In the data rows, 128 means zero.
Here are some points:
[136 129 102 138 107 108 128  90 128  88 160]
[112 181 103 140 135  94 149 138 124  78 103]
[184 105 133 101 125 150 107 115 119 178 100]
[218  57 159  85 143 203 148 222 144 176  72]
[105 152 126 191 163  69 151 107 156  74 126]
[166  81 158 131 176 178 160 223 114 153  92]
[ 41 160  86 109 125 122 119  94 125 106 185]
[ 45 146 147 132 122 103 108 119 104 124 156]
[183 131 124  95 124 146 139 150 109 144  95]
[ 84 133  97 166 129 122 106  98  76 117 170]
[191 118 159 152 164 156 121 161 154 151  93]
[ 80 117 128 176 132 110 131 100 175 112 124]
[225  87 121 121 117 179 123 170 132 151  70]
[ 84  87 129 105  92 145 101  87 119  92 175]
[123  57 121  57  99 168 119 127 134 178 180]
[102 131 128  79 117 143 118 117 111 106 140]
[ 73 201 144 121 145 102 149  61 132  68 140]
[136 156 130 114 140 117 134 123 123 120 128]
[153 102 134 126 106 145 126 129 102 167 161]
[171 141 123 140 135 148 124 113 139 136 101]
[109 116 127 142 110 106 113 137 135 146 165]
[188 128 140 128 144 161 142 138 117 142  93]
[115  97 132 134 136 160 128 125 122 106 120]
[ 75 187 172 158 110  48 110 131 132 112 174]
[131  78 117  97 105 165  96 180 103 155 150]
[ 86 110 107 113 116 124 114   7  75 110 157]
[ 81 120 142 136 165 138 131  98 112 125 123]
[197 118 124 126 153 139 147 147 135 177 107]
[ 87 200 126 147 134  68 137 157 129 112 134]
Then 24 other points, each followed by its number:
[ 37 112  99 136 108 137 113  65 108  82 190] 0
[171  99 124 138 143 128 118 142 131 157 115] 1
[186  82 114 124 126 169 127 116 150 154  76] 2
[108 185  92 192 116  95 144 128 114  81 145] 3
[122 148 155 145  97  94  97 160 119 119 125] 4
[ 99 146 122 178 134 116 127  99 182  81  75] 5
[ 55 121 103 129 135 135 147 111 112  99 178] 6
[106 168 101 157 110  96 107 149 114 125 158] 7
[ 99 156 104 131  85  99 142  79 101 125 134] 8
[132 158 109 139  84 115 127 182  98 137 131] 9
[121 184 125 115 120  77 142  76 120 105 118] 10
[169 118 109 173 152 122 141 103 166 160 132] 11
[255 139 148 141 151 118 155 197 161 160  67] 12
[ 62 182 126  72  90 119 106 105 109 144 193] 13
[183 128 124 133 140 137 156 139 105 143  83] 14
[ 76  84 119 182 142 137 139  80 134  79 150] 15
[137  67 106 153 116 110 100  92 189 135 132] 16
[224 121 160  87 134 148 156 228  97 155  80] 17
[ 58 155  81 108 109  98 116  92 119  77 169] 18
[153 136 140 117 167 127 160 154 153 135 107] 19
[188  86 105  99 113 148  97 183 145 159 117] 20
[109 116 153 109  98 136 126 131 112 172 166] 21
[  8 157 116 135 140  80 123  95  89  69 139] 22
[153 153 135 171 163  89 139 144 152 127 127] 23
Which of these numbered points is nearest to each point below, looking only along the 2 directions in which the first points spread most? Its number follows each.
[237  93 140 159 148 204 139 158 162 163  72] > 17
[191  62 140 121 158 131 136 224 149 177  95] > 17
[124 177 132 112 161 136 156 104 119 104 106] > 4
[255  80 162  88 126 189 139 202 125 208  51] > 17
[ 56 145 136  99 124  87  96 157  74 116 186] > 6
[119 135 144 134 132 132 102  92 136  91  91] > 4
[129 121 153 131 159 145 123 126 144 137 122] > 9
[ 90 150  96  61  68  95 106  74 106 123 147] > 13
[ 91  96  96 162 154 122 123 103 179  98 136] > 7
[153 109 138 115 148 125 141 183 141 137  92] > 14
[ 86 140 100 114 120 119 118  96 122 119 136] > 15
[ 36 178 106 148 129  66 132 141 106  58 171] > 22
[226 125 112 126 159 163 145 166 135 177  92] > 17
[ 45 158 105 130  77 107 146  66 129  98 143] > 18
[162 121 127 141 152 186 158 146 142 144 149] > 1
[ 96 176  98 113 154 119 148 111 120  76 155] > 10
[ 49 170 111 120  91 123  80  32  85  86 185] > 0
[209  98 145 185 165 126 161 136 173 173  74] > 12
[156 101  93  58  94 153 109 149 117 142 111] > 20
[180 151 176  98 105 154 127 187 113 174 112] > 2
[127 120 144 139 132 145 165 112 188 113  98] > 11
[187 113 115 146 152 159 149 194 144 121  98] > 14
[170  74 124 122 154 182 138 199 137 173 144] > 20
[113 152 119 176 155  84 145 111 176  88 123] > 5
[218 128 148 107 161 139 150 169 103 191  69] > 17
[130 126 126 179 157 168 133 118 161  85 148] > 4
